Where one turn sends some rows of the set: a few examples, then the rows asked
Z_957: 26,-14,5,-3,26,-4,21,15,16,-13,-9,10,4
Z_707: 25,-12,6,0,25,-4,23,12,18,-15,-9,9,4
Z_274: 23,-18,-12,-7,22,0,25,17,-9,9,-14,-10,-6
Z_929: 36,-5,5,-12,9,-8,5,2,-7,4,-10,-4,-3
Z_481: 27,-13,6,-5,23,-4,22,14,16,-14,-5,8,4
Z_257: 1,13,5,-11,22,-9,22,13,-9,-2,-14,-3,-6
Z_352: 30,-15,12,4,23,-4,12,10,-22,-4,-18,2,11
Z_607: 19,-15,5,-3,37,1,21,18,12,-12,-8,9,1
Z_695: 23,-6,9,-5,34,-4,15,17,15,-18,-4,3,7
Z_507: 37,-5,5,-10,15,-11,19,4,-9,3,-10,-15,9
Z_572: 33,-4,16,-9,16,-7,10,12,-18,-8,-19,-5,12
Z_902: 19,-2,-3,-19,26,1,1,17,-9,2,-11,-10,-9
Z_676: 21,-6,6,-12,29,-3,21,18,18,-15,-15,5,1
Z_393: 17,-12,6,-3,38,0,20,17,13,-14,-11,8,0
Z_626: 25,9,14,-5,20,-8,14,19,-23,-1,-15,-12,-2
Z_297: 21,-4,8,-3,33,-4,15,15,15,-19,-5,2,5
Z_760: 22,-18,-3,4,10,-6,27,29,-10,0,-17,0,-5
Z_364: 13,8,7,-3,7,-14,26,4,-6,-1,-12,0,-4
Z_870: 20,-16,-11,-4,8,2,14,27,-11,-6,-16,-5,-6
Z_685: 4,-1,2,1,20,-8,30,9,-10,5,-15,8,-10
Z_181: 23,1,-2,-4,5,-6,20,25,-14,3,-17,-10,-12
Z_303: 17,-5,-9,-14,30,1,15,22,-11,2,-10,-19,-2
Z_880: 31,-10,5,4,31,-7,16,4,-17,4,-5,-12,9
Z_48: 31,0,16,-10,8,-14,20,23,-10,-6,-19,-10,7
Z_226: 19,5,13,-13,7,-10,24,5,-13,4,-10,3,3
Z_658: 13,-10,-8,-3,21,4,6,30,-16,-11,-10,-10,-3
Z_972: 20,-14,4,-2,37,0,18,19,13,-14,-8,8,2
Z_928: 2,9,0,-12,16,-2,16,18,-12,-3,-2,-6,-4
Z_934: 22,-6,7,-15,30,-1,20,21,16,-15,-11,3,2
Z_545: 23,-12,14,13,30,-9,19,20,-20,-3,-11,-2,8
Z_62: 6,7,9,7,23,-11,20,6,-14,-2,-4,1,-2
Z_284: 10,1,14,0,26,-5,19,5,-21,4,-3,6,4
Z_583: 24,-9,5,-12,28,-2,19,19,18,-16,-11,6,3
Z_511: 16,-1,0,9,24,-2,15,25,-23,1,-10,-9,-10
Z_706: 23,-8,9,-3,34,-3,14,17,13,-18,-1,3,6
Z_149: 13,0,4,-3,26,-5,12,35,-14,-9,-10,-16,0
Z_996: 23,-18,-7,-8,22,1,10,12,-11,11,-14,1,-13
Z_644: 7,-7,-4,-2,11,-2,25,13,-12,7,-6,8,-9
Z_519: 29,-7,10,7,16,-8,22,14,-23,7,-18,1,-3
Z_185: 28,-8,6,2,28,-4,0,2,-15,3,-2,-4,0

Z_274 turns into Z_880
Z_226 turns into Z_644
Where do these go?
Z_676 turns into Z_707
Z_149 turns into Z_48
Z_62 turns into Z_257
Z_352 turns into Z_658
Z_185 turns into Z_902
Z_626 turns into Z_181
Z_583 turns into Z_957

Where one turn sends some rows of the set: a few examples, then the rows asked
Z_649: -3,-27,5,0,4,1,2,-3,15,-6,6,1
Z_599: -5,-4,10,22,-13,-3,3,-4,-8,7,-13,-3
Z_577: -12,-20,19,-1,1,4,0,0,5,11,-1,-28
Z_208: 5,-6,7,-9,-8,-16,10,9,2,7,-4,-1
Z_988: 17,-12,1,5,-9,-1,-1,5,12,13,0,0
Z_995: -22,-13,2,3,-4,-11,-12,-3,8,15,-2,-19
Z_214: -12,-11,19,0,-10,-1,6,-4,3,15,-17,-18
Z_449: -12,-12,18,-7,-7,-9,-4,7,0,-7,1,-16
Z_32: 3,-9,-9,12,0,0,-10,2,-7,-2,-13,-2
Z_343: -4,-18,9,1,2,3,-7,-19,15,10,-3,-15
Z_654: 2,-32,15,22,3,-7,2,5,12,12,-6,-13
Z_260: 1,-24,15,4,15,0,-6,-6,-2,3,8,-7
Z_25: -7,-27,5,18,-8,1,-6,-6,-9,6,1,7
Z_683: 5,-16,1,-12,-9,-6,-4,16,-1,3,1,-5
Z_50: 0,3,-9,10,-9,-4,1,-3,4,12,-8,-13
Z_55: -6,-19,11,13,11,-5,-11,4,15,-6,-7,0
Z_47: 6,0,8,11,-1,-19,-3,4,-5,3,1,-1
Z_166: -15,-18,14,2,-5,-11,14,7,0,19,-5,-18
Z_713: -7,-21,-1,7,3,3,11,-2,-6,16,8,-17
Z_938: -8,-7,14,-8,-4,-14,-8,6,7,-8,-1,-8
Z_148: -15,-12,19,-6,-2,-14,-8,9,7,-6,0,-8
Z_643: 2,-20,-10,9,5,7,-3,2,-6,-1,-15,-3
Z_129: -5,-7,17,2,-11,-1,7,-10,6,9,-21,-12
Z_94: 4,-31,-3,6,4,1,10,11,8,7,-3,3
Z_317: 6,-9,-7,4,-12,3,8,-5,4,2,-12,3
Z_310: -2,-15,7,-1,-5,-21,-8,7,18,0,-1,2
Z_42: 3,0,-12,11,3,-3,5,5,6,9,-4,-8
Z_57: -12,-8,10,20,-20,-4,2,-4,4,6,3,0
Z_835: -2,-20,-8,2,8,3,7,-2,-6,8,8,-14
Z_529: -10,-18,22,1,-6,1,5,-7,9,12,-18,-18
Z_174: -10,-22,15,18,-13,7,-5,7,-8,-1,-4,-3
Z_594: -6,4,-4,17,-8,-4,-9,-8,7,10,-7,-11
Z_6: -9,-19,18,11,5,-9,-11,12,13,-6,-9,-1
Z_530: 10,-10,3,9,5,-13,-11,2,5,2,-17,-17
Z_600: -10,-3,11,19,-15,-6,-4,-5,10,7,-1,2
Z_776: -11,-25,6,-2,-5,7,10,-1,-13,-1,-3,-15
Z_183: -11,-15,13,16,-15,-8,-3,-7,15,1,4,2
Z_30: 0,-27,4,5,-11,-2,-2,3,-18,11,-12,-8
Z_633: -1,-19,16,21,-13,7,2,6,-1,17,-2,-19
Z_542: -1,-28,12,-2,3,-13,-14,-3,11,9,-11,-17
Z_106: -13,-7,16,9,4,-18,9,7,9,13,-7,2
Z_818: 4,-32,6,2,7,-4,5,12,14,5,-8,1
Z_182: 5,-15,12,-1,8,10,5,-10,6,15,-9,-11
Z_659: -13,-29,-2,10,-4,-1,10,14,-6,12,-7,-14
Z_328: -12,-5,13,16,-6,6,-7,14,7,5,-16,-13
Z_764: -17,-28,12,4,-3,-8,11,12,-6,13,-4,-17
Z_613: -7,-26,2,9,20,-4,-5,2,9,-3,-9,-5
Z_543: -1,-12,1,16,-5,-15,2,7,-10,10,7,-20

Z_649 turns into Z_317
Z_30 turns into Z_260
Where do these go?
Z_683 turns into Z_25
Z_174 turns into Z_343
Z_713 turns into Z_818
Z_55 turns into Z_50
Z_633 turns into Z_542
Z_543 turns into Z_654
Z_106 turns into Z_328
Z_214 turns into Z_148
Z_613 turns into Z_42
Z_57 turns into Z_529
Z_310 turns into Z_599
Z_183 turns into Z_129
Z_94 turns into Z_643
Z_6 turns into Z_594

Where one turn sends some rows of the set: a few examples, then the rows asked
Z_277: -16,-4,9,-1,5,4,10,-6,1,3,-11,-2,-18
Z_142: -11,-2,-8,1,5,6,-6,-2,1,12,-3,-9,1
Z_562: -7,-13,-5,-6,2,5,-4,4,-7,-22,7,-11,3
Z_553: 25,-3,-1,2,9,5,-3,-4,-2,-14,14,-5,-4
Z_220: 18,-7,5,-10,-4,-2,0,-14,-2,-14,6,9,-19
Z_887: 21,-8,13,-2,-1,7,2,1,-1,5,11,-8,-15
Z_460: -13,-3,15,-9,6,-2,11,-5,-4,-4,-10,-2,-17
Z_221: 9,-6,-21,11,-2,5,-1,-5,2,-16,0,-7,-14
Z_514: 16,-5,8,-5,4,0,-2,-2,-3,-3,1,-7,14
Z_319: -16,3,3,6,-6,8,-8,-7,-10,1,-2,0,2
Z_104: -16,2,3,6,-6,8,-8,-6,-9,2,-2,-1,2
Z_520: -17,-8,6,-5,1,2,14,0,-6,2,-8,-4,-14
Z_38: -9,-6,3,-2,-1,1,-3,-2,-5,21,5,-3,-15
Z_645: -18,-2,-10,5,3,10,-10,-2,1,-6,0,-2,-18
Z_412: 25,-4,-1,1,9,5,-3,-3,-2,-13,14,-6,-3
Z_890: 20,-6,13,-4,-5,0,2,1,-8,-1,15,-4,-17
Z_396: -12,10,-3,5,3,-3,-13,-13,-4,-1,-1,2,-11
Z_230: -8,-14,2,0,10,10,1,5,0,-14,-16,-8,-7
Z_560: 18,3,11,1,7,0,-9,-12,3,-7,-1,-1,5
Z_447: 16,0,6,3,2,0,7,-11,-4,-5,24,-1,-12
Z_120: -10,-4,3,-5,-5,-5,-2,-1,-13,13,8,1,-16
Z_907: -5,-10,-3,3,11,15,-10,-4,10,-14,-1,-12,0
Z_454: 30,-2,-2,1,7,2,2,-4,0,0,3,-4,-9
Z_209: -7,-1,1,1,6,3,-13,-9,0,-28,4,-2,-8
Z_566: -17,2,2,5,-7,8,-8,-6,-10,1,-1,0,2
Z_840: -8,-7,5,3,10,5,-4,-2,-2,-21,-16,-1,-14
Z_375: 16,-5,4,1,2,4,10,-5,-3,0,24,-6,-7
Z_342: -12,-5,14,-9,7,0,11,-4,0,0,-10,-4,-15
Z_54: -12,-6,14,-11,5,-2,13,-2,-5,-1,-9,-4,-14
Z_541: 6,-9,-10,4,4,6,21,0,2,3,-7,-3,-3
Z_427: -10,-12,2,-4,5,3,1,6,-11,-22,-12,-4,-8
Z_742: 20,-14,4,-7,3,10,1,-11,11,0,1,0,-14
Z_766: 17,-2,6,5,5,6,7,-11,3,1,22,-4,-10
Z_827: 22,-3,15,0,-1,3,-3,-5,-1,0,11,-2,-21
Z_951: -19,-3,-12,0,-1,5,-7,2,-9,-10,3,-1,-17
Z_937: 8,-9,-23,8,-4,6,1,-1,0,-15,2,-8,-11
Z_792: 8,-6,-21,9,-4,3,1,-4,-2,-18,2,-5,-14
Z_509: 4,-2,-7,0,-4,-7,20,-3,-13,-13,0,7,-9
Z_681: 16,1,10,-5,0,-8,-5,-6,-10,-14,4,0,7
Z_892: 18,-19,0,-16,-6,3,9,-1,-4,-5,7,-2,-8
Z_921: 24,-3,-1,0,8,5,-3,-2,-4,-15,15,-6,-3
Z_672: -14,1,-8,-5,-5,-6,-3,1,-17,-1,5,-4,-1
Z_360: -9,1,6,0,-1,-2,-6,-8,-6,14,5,3,-21
Z_873: 6,3,-4,11,7,0,12,-15,5,-6,-9,10,-15
Z_103: -18,-2,9,-3,0,-1,11,-6,-7,-4,-8,1,-20
Z_86: 29,-4,-4,-4,1,-2,7,1,-8,-4,6,-5,-7
Z_723: -18,-8,-13,0,2,11,-5,5,-3,-3,1,-6,-12
Z_382: 29,2,-1,0,3,-4,2,-6,-6,-8,6,1,-13

Z_514 turns into Z_560
Z_672 turns into Z_142
Z_937 turns into Z_221
Where do these go?
Z_520 turns into Z_277
Z_220 turns into Z_892
Z_840 turns into Z_427
Z_375 turns into Z_766
Z_342 turns into Z_460
Z_827 turns into Z_890
Z_907 turns into Z_209
Z_873 turns into Z_509
Z_723 turns into Z_645
Z_454 turns into Z_382
Z_120 turns into Z_38

